In the rows, zero is written as 128.
One turn sends every row of this set to another row. A few are shown first. Where does it send the rows asked after them?
vafu: [178 105 139 110 151 126 137 129 121 115 136 137]
bip: [157 109  98 114 133 108 117 127 102 137 166 148]
fizis: [150  97 148 136 150 109 112 106 129 151 115 139]
rolag: [149 122 100 126 132 102 127 135  98 136 160 149]
tidop: [151 153 107 120 112 110 124 116 110 161 129 144]
Dep: [166  91 132 112 146 131 127 111 118 109 139 122]
Sasa: [148 120 148 149 134 104 117 117 122 148 112 132]
lezu: [171  88 126 126 150 116 143 134 128 126 129 128]
raf: [160 112 108 121 127 100 101 120  88 150 153 148]
buv: [160 111 148 137 130 122 119 124 130 151 105 154]
nir: [176  87 127 110 162 123 130 119 124 129 112 132]
milap: [142 126 142 118 141 148 134  91 126 134 121 124]
tepi: [131 120  83 116 131 136 145 114 109 145 143 136]
ropib: [155  97 116 116 175 121 131 132 129 134 140 131]
sutu: [151 131 139 121 140 130 131  75 124 143 112 137]
fonab: [181 105 126 103 155 124 144 104 120 117 132 139]
zitu: [148 125 136 138 159 104 102 128 119 154 119 143]
vos: [157 124 139 113 159 128 118  90 113 129 108 118]
sala: [172 101 143 134 138 103 124 112 129 149 115 163]
sovov: [154 119 106 119 120 100 136 131 121 153 161 147]
tima: [170  98 144 135 130 112 102 125 117 133 111 145]
nere: [144 133 113 114 166 143 123 106 119 145 104 124]
Zel: [154 129  86 102 123 132 151 114 120 150 138 133]
bomav: [146 112 132 126 130 147 117  89 121 137 103 123]
Sudo: [156 130 125 117 146 140 138 101 115 125 106 109]
mubo: [152 131  97 125 116 117 102 120 100 161 120 157]
sovet: [153 106  88 101 131 139 153 116 110 154 142 136]
nubo: [154 150 108 115 119 124 122 111  92 162 120 140]
gunur: [143 140  92 130 119 120 122 126  98 157 118 152]
rifa: [145  94  89 109 135 132 127 103 105 149 156 133]
nobav: [136 118  83 107 129 142 130  99 110 149 141 136]
Tumu: [151 114 119 125 126  98 126 128 103 159 163 150]
zuvir: [154 122  90 115 121 133 108 104  94 164 115 145]

buv moves to milap
bip moves to mubo
gunur moves to tepi
Now these:
lezu moves to Sasa
tima moves to bomav
tidop moves to Zel
nir moves to fizis
rifa moves to raf
sovet moves to Tumu
zitu moves to nere
fonab moves to sala

One turn sends every row of this set to another row. A few are shown first. Where does it send the rows asked after them?
pof: [116 119 125 105 145 120 127 103 111 124 140 147 137  99 128 137 105 120
 139 148 110 140 140 157 104 143 117]
bozi: [129 150 101 106 120 124 129 132 114 131 108 153 127 128 131 120 115 109
 150 129 147 156 121 158  94 144 131]
sosu: [128 113  68 117 130  98 140 156 129 130 146 131 112 137 120 140 139 131
 163 145 121 117 136 129 128 137 131]
Bas: [137 100 121 106 110 114 134 148 145 131 140 118 155 108 116  93 149 129
 135 107 137 119 133 141 134 112 146]
vede: [138 135 114 149 121 124 124 144 163 123 130 123 131 147 143 109 157 107
 131 102 112 141 143 147 141 141 126]
kuda: [117 129 110 112 133 129 132 158 121 134 138 146 115 112 117 144 125 128
 182 145 129 143 120 174 108 141 164]
Tini: [117 117 141 106 128 117 150 100 122 130 155 121 138 111 129 133 127 127
 124 144 105 122 157 133 119 153 120]
Sude: [133 148 132 100 117 106 150 117 151 134 125 121 128 149 125 112 162 115
 133 123 130 141 150 160 114 161 131]
vided: [101 120 115 139 125 120 132 146 117 141 164 125 137 101 108 107 139 116
 169 125 127 151 124 155 108 122 106]
Nemum: [114 125 132 130 107 146 131 130 138 141 108 123 137 147 141 122 134 100
 137 114 125 147 142 143 117 138 174]
kefef: [150 131  78 141 120 120 111 154 139 127 150 140 119 123 135 133 143 136
 140 102 108 130 123 164 128 133 125]
Rezor: [132 110 112 142 124 124 144 155 135 172 139 142 114 139 113 133 134  99
 145 108 108 131 154 133 154 126 157]
zarod: [148 132  95 132 142 110 140 156 113 163 131 163 112 116 101 137 119 114
 157 101 116 149 132 159 127 127 145]
Vome: [147 104 149 108 138 139 137 117 111 133 134 127 160 108 135 134 103 119
 134 124 106 129 137 132 127 137 144]
vivis: [119 121 139 108 131 118 147  99 102 131 160 128 141 119 121 127 125 121
 135 139 113 108 163 136 125 158 131]
vemal: [132 116  92 129 129 132 122 164 137 130 146 141 121 105 128 154 146 132
 174 132 105 134 131 170 127 130 161]
vuvu: [113 103 132 148 125 124 133 143 136 134 144 123 152 116 104 111 136 115
 164 119 113 161 129 143 122 100 118]
Zapaf: [131 109 152 119 143 120 149 128 122 138 121 129 119 156 107 115 141 113
 167 123 125 134 163 169 141 157 153]
luper: [144 109 149 125 107 116 152 156 131 123 109 127 126 120 115 139 142 108
 162 136 108 141 144 146 147 119 163]
Detot: [118 113 126 131 117 112 146 145 133 150 162 114 148 126 110 101 146 132
 157 127 117 142 122 135 123 119  99]
lar: [149 112 130  98 155 114 147 142 110 148 115 128 118 147 116 110 119 116
 168 124 140 137 133 164 128 166 132]
fon: [111 122  98 109 113  99 131 134 119 127 154 137 140 112 101  92 149 137
 146 118 146 112 139 155 115 122 139]
nilo: [143 122  84 156 109 117 119 152 132 114 142 129 115 118 130 134 147 114
 134  95 109 128 142 146 137 126 133]
Rukab: [126 148 102 110 122 114 129 129 108 134 102 143 125 131 130 115 118 105
 146 120 143 154 121 162  93 148 138]
Nug: [140 158  87 138 134 107 132 143 135 121 138 128 124 137 131 108 143 126
 135  99 130 141 127 146 111 154 114]
nido: [115 100 108 115 117 121 106 143 135 128 132 151 149 108 116  95 135 117
 154 121 136 128 131 172 127 102 148]
duk: [132 151 131 101 110 111 154 117 151 126 131 129 127 147 123 115 161 117
 135 132 135 140 156 151 116 157 124]
nonas: [124 112 128 100 156 126 118 103 114 123 142 152 143 109 125 132 104 107
 150 144 116 133 148 165 117 145 123]
nugeg: [159 110 109 131 113  99 148 157 133 115 124 125 122 114 115 145 157 120
 156 126  99 131 148 140 150 120 141]
nugi: [119 146  95 166 120 132 111 144 125 125 126 145 128 138 138 114 133 113
 143 100 116 145 129 156 120 134 144]
Kunu: [127 111 136 125 143 138 146 144  96 148 123 122 118 137 117 120 118 116
 169 110 137 135 142 156 123 161 172]
buvop: [127 119 108  96 127  93 161 149 135 132 139 120 111 146 111 129 138 123
 161 155 136 121 138 126 128 149 131]
Gener: [127 123 128 106 139 123 140 101 100 145 166 131 139 120 120 137 116 133
 143 135 115 114 166 138 133 154 137]
defeb: [120 129 136 130  98 155 136 134 138 135 113 128 139 139 142 127 133 104
 138 117 128 148 143 136 118 134 171]
padaz: [135 114 130 103 151 128 117 104 107 135 145 150 138 103 124 139 107 108
 153 139 113 135 162 166 136 142 129]
Mifep: [154 104 137 103 146 131 136 113 112 139 137 125 151 111 128 140 100 118
 138 122 113 132 154 126 141 135 139]
Vurur: [142 131 103 113 149 104 151 148 153 165 160 142 106 130 101 132 150 114
 150 111 121 135 154 156 136 149 130]
Zove: [137 121  75 144 126 109 118 142 154 115 150 134 117 144 124 133 147 129
 136 107 112 126 142 145 132 128 124]
dofig: [127 102 146 117 129 139 134 113 118 132 130 129 151 103 140 140 103 118
 128 136  98 138 138 133 121 131 138]

Nemum moves to Sude
pof moves to dofig
kefef moves to nilo
Now these:
buvop moves to kuda
bozi moves to defeb
vided moves to vuvu
Kunu moves to Zapaf
padaz moves to Mifep
nido moves to Bas
vede moves to Nug
vivis moves to nonas
vemal moves to nugeg
Rezor moves to Vurur

One turn sends every row of this set to another row. A few are shown first. Where does it send the rows asked after them?
simor: [ 94 142 122 113 102 125 101 162  99 120 106 177 138 125 134 113 107 153
 132 133 107 128 127 128 126 146 106 115 163 122 151  96 130 189 122 141]
peb: [150 124 112 106  92 135 140 144 106  85 113 136 126  98  87 146 115 110
 136 136 105 133 149 146 154 115 140 100 145 117 103 107 136 138 111 160]
lof: [119 128 121 137  87 154 124 175  98  73 143 174 127 110 101 131 107 141
 124 115 119 150 125 114 121 145 113 156 174 133 130 112 114 135 106 156]
duz: [138 146 142 107 112 127 114 172 100  76 109 129 117  77  98 140  88 141
 113 125 110 120 152 139 111 131 131 114 142 120 124 100 118 154  86 183]
sog: [109 115 124  88 110 115  95 146 111 130 106 174 111 144 102 134  92 126
 150 146 110 147 124 133 118 127 113 101 160 124 158 106 136 166  92 173]
Pela: [109 122 105 122 105 101 100 147 116 136 117 161 122 134 113 155  86 114
 132 134 116 162 114 136 111 125 104 104 160 118 145 107 132 180 106 169]
nusog: [157 125 129 122 112 119 111 166 109  72 115 137 117  88 104 147 100 143
 118 131  88 112 155 147 112 139 137 115 129 126 129 105 124 152  92 192]
rizo: [122 130 115 112  92 117 112 170 107  84 137 140 116 143 107 112 132 124
 122 116  89 152 111 136 128 140 122 143 150 122 139 129  96 144 105 150]
gani: [111 117 123 144  92 135 120 174 117 102 135 167 119 112 114 130 114 131
 118 121 123 154 132 123 116 133 102 171 176 138 140 118 120 132 101 151]
zini: [161 149 117 120 108 146 113 159 105  71 113 139 116  82 101 137 103 124
 113 142 119 128 162 135 120 139 150 109 160 121 120  91 124 142  88 172]
dop: [111 113 107 106  90 105 103 142 118 130 118 180 116 140  99 142  87 132
 146 131 114 144 103 133 122 122 109 107 156 142 158 107 135 164 101 162]
zoni: [104 129 127 113  92 120 105 161  93 124 107 176 137 107 116 105 108 148
 138 129 113 119 121 139 132 129 102 101 181 129 141  92 136 184 106 134]
Dutof: [100 128 118 134  97 107  94 174 107 120 104 154 134 112 137 131  92 137
 130 135  96 121 114 128 124 136 101 121 175 118 145  95 139 186 116 132]
ginus: [148 136 122 121  98 130  96 158 115  62 107 132 119  99  92 146 102 152
 106 129 105 127 154 147 119 145 141 105 150 136 120 121 137 155  84 176]
nevon: [123 127 112 114  85 130 130 166 110  81 139 139 108 145 109 128 137 134
 139 123 102 154 119 128 124 134 126 145 153 116 144 139  97 144  98 163]
fava: [140 128 109 121  84 125 133 166 116  86 148 142 114 136 114 114 126 137
 117 122 102 141 124 132 127 126 116 132 155 130 140 139  87 145 123 161]
livo: [129 119 100 120  83 145 129 150 113  69 104 158 107  97 105 149 113 121
 138 122 102 129 158 153 133 136 156 105 146 106 102 111 133 162  96 145]
Vaso: [108 117 113  96 110  92  96 166 113 119 119 171 128 141 127 129  95 121
 154 130 115 151 127 112 107 122  98 111 167 117 145 113 140 167 108 161]
Pimon: [131 119 109 120 103 133 140 140 105  76 116 139 108  82 104 142 102 127
 123 115 111 134 148 156 148 117 150 113 133 104 106  92 129 156 104 142]
nek: [112 107 133 115 119 110  96 160 112 112 119 167 127 141 117 131  82 123
 155 143 126 150 111 118 108 115 113 113 161 143 153 111 143 164 101 172]
zoga: [126 119  80 108 134 102 126 152 132  93 109 137 118 105 126 125 100 142
 141 138 126 109 141 128 129 156 119  93 157 104 138  81 163 134 107 167]
Dakik: [116 118  58 131 139 111 126 142  95 101 121 149 127  98 118 136 116 144
 131 145  99 121 141 143 133 138 111  91 154 146 123  77 136 163  77 170]
sozo: [124 118  93 117 128 112 117 149 123  84 121 120 109 103 124 128 107 160
 151 142 118 122 149 118 130 144 106  91 160 120 133  75 160 125 121 158]
noru: [128 126  79 121 141 119 129 150 132  81 109 122 130 111 116 141 106 145
 149 151 146 116 151 133 138 153 124 100 163 125 134  92 142 139 108 171]
dak: [108 132 122 123  98 147 132 168 110  78 141 178 104 115 109 143 106 126
 114 114 101 149 138 108 121 139 112 160 156 135 136 104 116 131 105 150]
Per: [127 121  67 134 125 108 141 148 108  80 118 143 127  92 112 149 128 138
 155 143 105 123 151 129 139 154 112 102 160 149 133  78 143 165  77 163]
rilat: [154 129 111 115  99 129 136 159 109  76 115 134 114  98  93 143 129 108
 129 141  93 118 142 145 141 130 156 107 144 122 107 103 132 147  80 147]
Sutof: [114 120 117 141  81 161 135 173 109  98 139 166 126 124 111 133 101 125
 133 118 110 137 124 114 110 133 118 143 172 139 135  95 104 121 114 153]
gik: [124 121 102 121  96 123 121 173 103  96 140 142 119 136 104 121 132 122
 136 126  93 166 133 128 116 132 104 148 162 118 153 135 105 150 126 152]
mebom: [112 103  66 141 136 104 137 152  98 101 117 145 122  97 124 136 120 134
 142 146 101 125 145 145 142 135 112  89 169 147 141  75 135 160  93 161]
Nev: [104 137 119 123  96 118 118 163  92 118 107 157 127 120 127 109 120 143
 158 123 113 139 118 121 110 113  95 115 166 123 137  89 134 195 110 133]
nufo: [109 110  83 145 135 109 135 146 104 105 138 150 119 104 128 139 130 141
 149 143 106 129 155 138 131 139 116  82 148 151 117  86 137 150  86 177]
sukin: [143 102 120 108  94 128 145 152 100  79 114 145 113  89 106 139  98 115
 137 132  96 131 135 146 148 114 146 111 138 106 101 104 119 165  91 155]
mimon: [126 126 117 134  90 146 120 171 108  92 132 190 118 114 108 132 101 135
 119 113 114 155 124 121 109 139 116 155 171 122 127 102 101 128 104 155]
vilu: [142 150 134 121 101 129 116 164  99  79 103 138 116  76 117 140 111 136
 121 137  97 121 174 133 131 135 144 114 158 136 136  98 127 142  78 181]
Zaz: [122 118  91 113 138 104 127 151 133  99 106 130 123 106 120 138 113 140
 136 147 131 121 146 132 123 153  96  98 161 116 141  74 159 135 113 177]
movo: [ 98 124 107 125 103 108  97 169  94 130 110 163 129 128 128 113  99 142
 139 123 116 137 123 119 124 110  91 122 179 141 124  98 130 181  99 142]
tulit: [125 132 126 115  89 124 132 156 111  88 146 130 127 145 117 120 135 130
 118 123  92 168 122 112 121 142 120 131 154 131 153 117 104 146 102 157]
Vod: [114 127  67 132 134  98 130 141  93  97 138 148 118 104 109 140 116 143
 150 127 109 120 149 144 121 141 114  86 166 147 146  66 136 160  98 162]
tomu: [128 108  99 119 140 107 127 138 131  98 117 139 122 129 133 135 112 152
 140 156 126 107 142 131 136 154 115 113 160 120 130  72 159 143 110 166]

Dutof moves to ginus
dop moves to Pimon
nufo moves to Sutof
Now these:
rilat moves to movo
peb moves to Nev
lof moves to Zaz
zoni moves to duz
tomu moves to fava
Dakik moves to mimon
gani moves to noru

One turn sends every row of this set to another row. A few are shown first. Where does it send the rows asked after them?
res: [ 96 147 119 131 124 125  85 131 125 123 120 109 128 108 142 112]
mugat: [136 134 132 160 119 122 154 114 132 118 117 141 141 118 106 134]
mumop: [148 144 121 136 140  98 116 139 152 147 117 126 112 145 132 110]
mil: [134 129 120 127 123 125 115 104 131 122 104 118 147 103 108 146]
Nurip: [110 158  98 125 119 126 142 130 122 135 125 115 148 126  99 118]
buku: [153 146 128 134 149 109 120 145 144 140 123 126 107 149 129 112]
Pibe: [131 149 102 147 121 123 148 123 120 146 111 124 147 124 103 106]
kup: [ 93 141 129 127 133 127  82 126 132 124 126 118 127 120 146 116]
lobog: [128 114 126 116 115 142  99 136 124 110 146 123 149 123 140 148]
fet: [119 122 137 142 109 153 124 151 124 130 137 109 116 163 115 111]
gelad: [146 133 139 160 101 110 126 116 129 129 130 143 116 137 157 122]
lega: [151 138 123 140 135 117 125 136 141 144 128 132 108 158 156 112]
putud: [152 121 131 145 112 136 127 128 126 133 154 120 131 148 165 118]
pezel: [119 113 127 117 132 110 120 115 129 102 113 139 140 110 137 140]
Pep: [116 130 138 145 111 151 113 150 121 121 141 103 107 153 115 120]
dula: [113 121 139 125 107 155 117 152 129 114 152 114 120 146 124 132]
zafar: [122 159  97 121 127 124 144 136 118 135 115 115 148 126 108 107]
mito: [102 138 128 125 124 111  88 116 132 115 115 113 138 104 124 124]
Mudu: [158 135 125 160 119 126 145 104 136 149 117 120 132 121 127 115]
Mek: [122 106 127 128  91 138 131 141 113 119 146 141 134 125 146 128]

res moves to zafar
pezel moves to mugat
fet moves to kup
Now these:
dula moves to mito
lobog moves to mil

